128 stands for zero in the data rows.
Here are some points:
[143,123,166,152,198,101,97,161,19,115,133,40,142,113,126,133,116,231,92,141,85,211,110,117,167,105,84,160,183,163]
[102,126,144,101,128,138,137,142,128,143,145,151,131,153,145,118,121,139,122,132,125,128,146,129,132,125,129,127,119,124]
[106,148,142,150,132,94,137,108,102,158,145,111,122,140,142,121,126,122,130,107,104,146,115,92,145,88,110,114,160,153]
[113,132,102,118,122,119,117,118,166,117,150,134,128,124,114,145,118,133,123,99,139,119,124,108,129,135,108,117,157,155]
[44,142,169,170,97,62,239,107,121,245,124,126,63,170,173,96,150,79,123,63,54,153,165,83,190,26,150,85,100,100]
[87,132,137,125,136,117,131,109,130,144,156,122,132,139,147,130,113,151,132,101,131,136,128,96,130,116,102,123,151,160]
[117,118,121,116,140,125,136,128,140,158,140,110,124,139,145,130,115,128,138,76,134,146,129,90,127,124,101,128,135,134]
[84,148,162,158,122,93,177,140,90,205,109,104,99,163,145,102,127,139,119,106,94,143,154,94,164,84,132,118,105,126]
[147,114,89,80,149,186,90,141,197,69,173,143,172,112,118,153,111,134,129,138,188,77,117,137,84,197,128,136,154,157]
[85,135,145,138,98,97,157,87,125,176,130,140,105,154,156,116,136,101,133,116,89,135,135,110,143,100,137,111,110,126]
[118,134,108,116,129,143,107,116,167,110,123,152,132,124,115,132,127,106,126,101,139,99,111,111,106,143,127,116,131,133]
[101,134,141,148,112,91,166,112,110,162,130,115,121,128,141,107,122,142,145,82,110,134,139,103,154,98,109,130,139,140]
[141,123,114,124,138,116,102,123,129,92,156,123,144,107,131,152,108,150,128,135,146,133,117,141,114,135,110,131,157,141]
[147,128,105,112,129,154,110,138,158,99,134,142,156,136,112,149,125,131,130,144,155,117,118,121,98,164,120,127,129,129]
[182,102,126,114,133,167,100,159,124,86,104,143,126,106,98,116,145,117,131,180,131,112,141,194,127,171,158,156,94,98]
[162,121,106,100,138,142,85,133,152,94,140,96,154,97,131,135,102,137,140,133,159,126,96,130,115,143,132,139,142,160]
[101,131,156,164,121,115,169,132,91,179,96,112,102,150,144,116,156,111,132,133,81,142,150,121,164,88,142,127,110,120]
[107,141,149,111,127,134,130,111,136,149,125,128,146,144,149,151,115,156,94,104,131,126,122,98,128,127,113,140,149,149]
[168,109,98,95,150,145,87,133,150,69,155,120,177,100,130,143,100,166,133,139,165,119,100,164,106,171,101,136,147,147]
[152,125,129,130,152,141,99,125,116,104,132,104,153,101,119,138,114,166,136,141,139,131,111,128,125,135,117,144,164,151]
[207,100,142,104,167,158,67,179,70,51,115,126,140,85,86,110,143,171,101,242,128,137,116,222,127,181,155,169,103,103]
[60,141,154,157,108,112,164,71,79,178,132,137,85,156,161,112,153,86,145,119,95,156,157,94,145,39,130,126,132,106]
[207,94,114,115,154,174,52,183,97,42,112,142,155,101,85,117,136,148,125,229,134,120,112,209,124,205,140,166,111,89]
[106,142,137,144,135,124,143,103,135,122,135,134,133,125,131,126,131,129,139,102,123,129,105,107,119,127,124,110,131,119]
[105,123,126,119,123,133,138,144,125,130,129,133,145,134,141,115,108,141,146,106,170,90,112,89,98,132,117,115,163,148]
[123,148,107,139,132,121,114,122,133,131,143,114,114,129,128,145,122,111,155,109,147,105,135,102,120,109,108,122,152,140]
[136,135,139,133,136,113,146,151,147,149,130,129,103,101,130,104,137,99,151,124,89,109,129,121,144,104,146,133,130,113]
[169,108,120,117,130,149,134,163,123,105,134,123,124,103,116,125,141,130,118,173,139,109,133,185,131,161,153,134,104,105]
[180,133,101,100,150,151,77,146,159,62,144,108,170,98,107,146,112,141,152,141,184,101,100,120,103,180,112,141,151,148]
[114,123,120,121,134,144,117,150,130,139,123,130,122,130,123,112,129,140,137,115,132,103,129,112,131,127,119,125,122,130]
[140,111,114,122,152,124,100,147,94,100,147,103,135,101,119,110,125,145,120,133,141,136,113,149,127,131,96,143,143,136]
[221,91,143,72,163,184,49,229,105,35,98,157,163,100,76,115,121,196,94,220,138,103,120,213,127,226,166,178,84,107]
[59,133,131,150,98,123,193,82,122,200,136,130,95,186,178,134,135,112,121,79,126,163,175,88,134,76,87,102,118,133]
[179,121,112,93,156,167,64,150,132,69,117,120,159,102,97,138,108,164,123,132,171,106,83,138,115,167,130,140,157,151]
[123,133,123,131,106,146,151,92,160,134,125,148,118,144,134,130,149,89,137,132,127,109,134,136,111,126,130,127,98,111]
[211,105,130,120,167,168,79,201,131,60,94,132,149,76,83,131,136,179,119,231,110,110,130,234,116,196,168,157,108,101]
[56,139,141,163,111,82,179,94,103,205,122,111,101,158,158,105,141,139,125,63,101,157,157,94,162,70,112,120,134,132]
[146,115,104,119,153,141,124,146,126,95,124,119,154,113,115,133,116,148,135,140,128,114,111,138,126,150,136,143,139,141]
[63,152,138,150,96,111,204,96,168,201,128,159,98,172,143,113,133,79,138,83,105,124,157,70,140,97,137,116,122,129]
Then 40 other points, each followed by its number:
[117,135,116,118,139,126,124,128,162,138,125,131,110,139,112,137,130,120,126,102,135,125,137,108,123,126,119,124,128,138] 0
[141,118,108,107,145,125,115,119,138,94,152,133,154,111,126,133,112,140,134,107,156,116,119,146,115,139,121,138,120,133] 1
[159,120,113,104,158,127,107,120,143,84,152,121,134,116,122,130,131,97,127,134,129,123,89,136,117,144,129,134,113,135] 2
[236,101,136,101,155,192,70,194,125,48,96,143,168,83,62,136,144,174,125,241,125,103,114,228,101,225,155,171,93,107] 3
[90,127,160,149,112,104,170,122,105,184,119,118,110,135,164,118,137,114,114,120,82,157,154,124,158,70,129,128,121,116] 4
[75,151,149,164,102,94,191,86,102,192,107,110,81,162,156,133,142,124,106,74,95,153,157,102,159,79,128,102,126,131] 5
[122,113,99,96,123,126,118,132,144,93,145,142,143,128,133,128,110,139,120,126,163,104,113,134,101,152,126,125,138,147] 6
[137,131,117,100,145,120,104,146,150,85,155,137,140,105,119,134,108,139,130,142,149,89,102,128,119,151,136,132,145,153] 7
[132,118,90,84,134,150,93,156,156,100,151,140,139,120,102,131,124,144,146,124,163,108,115,123,100,171,108,133,122,152] 8
[132,138,111,114,131,137,122,135,172,113,152,152,141,112,110,133,121,125,149,131,154,99,112,107,110,145,133,128,136,143] 9
[118,113,141,141,134,115,128,137,87,128,110,108,124,99,138,131,101,147,116,155,128,143,135,143,150,132,119,128,141,139] 10
[108,129,108,135,104,134,148,103,157,129,114,119,122,147,117,149,135,93,149,88,147,109,137,97,115,137,151,107,114,117] 11
[89,123,141,123,109,139,133,128,115,135,142,153,126,142,151,131,122,160,118,138,144,136,139,135,134,133,130,132,131,109] 12
[94,144,142,166,103,75,191,88,119,187,126,94,106,153,158,122,149,74,123,65,100,149,139,94,156,59,133,113,131,115] 13
[143,130,109,126,107,143,143,116,169,102,121,148,117,132,114,147,138,91,132,149,129,123,136,153,114,151,146,124,120,115] 14
[110,131,122,118,131,142,129,129,142,129,131,134,144,139,139,140,126,138,146,125,123,113,130,127,116,133,115,121,146,137] 15
[119,125,121,102,130,172,86,129,145,102,159,167,152,142,126,146,119,154,109,159,158,125,127,149,90,189,119,124,100,126] 16
[131,132,101,101,116,130,120,123,157,86,124,159,127,110,106,118,116,128,116,126,156,114,126,136,119,168,128,127,105,144] 17
[112,131,110,116,100,108,137,114,154,139,138,114,129,133,136,135,115,121,139,114,143,105,134,107,110,105,112,118,145,145] 18
[131,118,123,130,112,126,119,129,129,135,99,114,124,144,133,117,139,122,112,107,118,135,144,110,129,143,139,121,124,119] 19
[123,163,144,122,139,173,117,116,152,132,155,154,131,108,116,127,130,113,177,144,125,72,120,123,122,128,138,121,128,117] 20
[82,142,154,153,117,99,168,100,117,195,133,110,104,144,151,118,135,125,121,85,107,147,148,80,153,77,135,115,146,138] 21
[144,141,156,137,124,117,140,130,90,125,85,111,96,122,114,99,148,99,111,146,95,130,131,145,151,108,159,141,102,102] 22
[167,119,121,116,121,175,98,140,128,78,130,160,134,112,117,132,140,132,142,197,147,118,129,204,106,177,142,125,91,97] 23
[111,123,150,147,142,85,134,103,89,139,138,95,129,134,149,144,140,143,125,109,110,149,116,107,136,83,102,125,156,127] 24
[90,144,160,148,118,115,167,124,94,179,113,159,93,136,132,121,156,111,144,115,98,138,169,134,153,95,140,109,90,111] 25
[93,140,155,145,134,108,166,134,97,205,87,91,121,163,130,116,126,166,117,82,82,134,128,61,151,94,117,107,147,152] 26
[159,112,133,126,133,123,129,149,118,128,100,105,120,125,108,128,132,138,112,133,116,123,136,143,142,144,143,135,140,127] 27
[117,135,157,132,138,137,133,140,94,128,124,119,145,113,138,116,123,144,117,144,129,134,136,125,136,120,129,133,132,127] 28
[65,141,173,198,79,42,241,98,75,252,120,111,48,144,180,92,167,82,130,89,24,191,186,105,212,14,139,106,117,80] 29
[128,141,113,99,103,121,143,108,144,92,111,144,142,135,115,142,144,131,140,121,146,112,104,111,98,127,121,119,137,135] 30
[134,131,95,126,133,158,104,126,176,100,139,138,148,121,108,152,116,136,160,116,173,93,116,108,98,160,111,113,150,151] 31
[129,117,116,95,154,137,90,153,137,104,138,140,154,123,128,136,101,161,144,129,157,108,112,135,100,150,114,122,151,143] 32
[131,126,121,140,109,129,123,125,148,121,108,116,127,134,123,132,141,124,142,141,119,128,143,136,122,131,133,129,129,126] 33
[139,121,114,118,143,127,111,125,138,98,131,131,146,123,117,127,114,133,133,117,159,111,108,119,109,128,128,111,131,141] 34
[97,144,129,141,115,85,140,95,125,145,139,114,99,119,141,125,132,132,124,113,100,166,125,123,146,77,101,106,138,137] 35
[159,121,123,112,165,143,97,148,126,103,143,112,145,114,113,133,115,147,106,124,168,136,104,141,102,147,111,151,131,151] 36
[71,144,125,138,96,115,158,110,111,186,128,114,107,157,174,115,131,107,100,105,97,164,158,105,141,96,123,127,128,121] 37
[99,120,154,123,128,109,135,129,132,160,126,136,160,122,155,132,101,155,135,110,115,133,120,115,157,104,119,157,147,135] 38
[117,125,128,139,132,104,144,116,132,143,141,112,137,142,140,126,126,127,140,100,117,145,125,107,130,111,109,118,142,135] 39
Which two of these numbered points are nearest to each point below, looking only along the 2 directions in which the first points spread most? Their numbers follow each, nearest first.
[215,96,126,96,168,190,52,190,87,40,120,139,157,62,92,118,135,189,100,236,154,121,115,236,118,213,143,176,82,99] > 3 23
[124,138,104,119,121,144,122,124,171,133,129,136,134,135,119,134,118,95,149,99,132,109,125,101,101,137,133,116,127,137] > 30 18
[105,139,147,138,124,94,155,116,90,163,138,130,122,142,148,123,129,140,139,129,119,141,129,122,139,85,122,113,124,127] > 24 35
[225,105,139,92,182,191,46,200,91,48,98,140,162,85,70,131,123,186,93,238,130,115,106,230,117,228,151,170,98,105] > 3 23
[161,130,132,123,122,133,116,127,115,104,112,111,158,94,102,135,109,185,105,154,141,121,115,163,126,162,137,130,125,154] > 36 2
[158,141,123,133,124,148,120,129,133,99,105,122,122,129,122,145,138,138,111,176,131,118,118,169,109,132,140,133,103,96] > 27 10
[230,114,133,103,153,182,71,183,101,31,127,157,141,80,82,114,160,159,108,240,145,111,119,230,118,205,165,172,84,103] > 3 23
[96,132,159,150,105,130,170,115,94,152,114,147,101,166,150,126,144,117,111,120,81,142,170,138,164,89,144,119,100,104] > 25 4
[210,93,124,89,135,177,80,173,141,29,132,172,157,93,91,149,142,118,149,234,148,93,129,250,92,199,163,153,78,85] > 3 23
[128,127,101,133,122,105,122,103,146,133,138,106,135,125,134,134,124,116,134,96,136,118,114,110,118,111,108,116,149,143] > 18 11
[96,132,144,163,102,111,169,108,102,174,126,125,93,151,151,118,147,103,122,134,85,149,159,137,160,80,152,118,113,97] > 25 4
[176,113,123,115,136,160,111,153,117,78,129,141,154,118,114,131,143,137,127,196,137,138,133,199,114,168,140,151,102,100] > 23 36
[142,126,103,101,113,147,103,130,161,96,142,148,146,118,110,150,116,127,137,104,180,95,106,103,94,155,113,105,142,151] > 31 9
[97,133,147,145,120,111,171,119,110,166,137,116,110,150,161,116,128,122,136,120,98,145,139,105,155,78,123,116,131,119] > 26 37
[141,100,115,100,150,112,113,160,141,113,132,123,163,136,115,112,105,164,120,99,130,137,111,107,130,148,105,136,147,151] > 34 1
[206,106,139,95,156,180,71,180,118,51,122,154,150,90,109,122,149,134,132,250,132,122,102,231,88,209,156,149,102,94] > 3 23
[113,124,114,130,135,100,127,97,144,135,148,120,129,130,151,142,112,107,134,81,146,125,102,83,119,97,114,121,165,156] > 18 11
[182,98,133,90,148,157,86,191,120,77,121,138,146,108,90,134,124,153,109,168,143,108,118,168,134,200,147,156,116,122] > 23 16
[158,95,136,112,136,154,88,168,109,87,132,156,136,130,119,128,125,165,109,184,118,145,132,176,144,186,131,138,94,116] > 23 27
[168,119,135,106,144,145,80,166,97,91,122,149,141,101,122,137,124,171,103,175,104,137,131,195,136,165,139,166,124,109] > 23 27
[131,133,139,123,138,128,136,121,126,136,133,125,124,103,130,114,128,139,123,120,144,127,131,135,126,133,113,145,122,138] > 33 12
[138,131,122,122,145,151,94,139,145,102,145,142,146,121,120,151,97,131,142,105,180,126,84,104,112,162,127,122,143,143] > 6 31
[128,142,116,110,119,133,144,116,137,135,117,124,129,123,119,119,124,102,145,99,129,122,125,91,121,124,122,141,116,132] > 0 11
[65,126,113,133,112,155,131,110,159,135,150,143,155,140,117,134,116,115,125,99,151,116,100,82,121,85,93,133,155,160] > 18 11
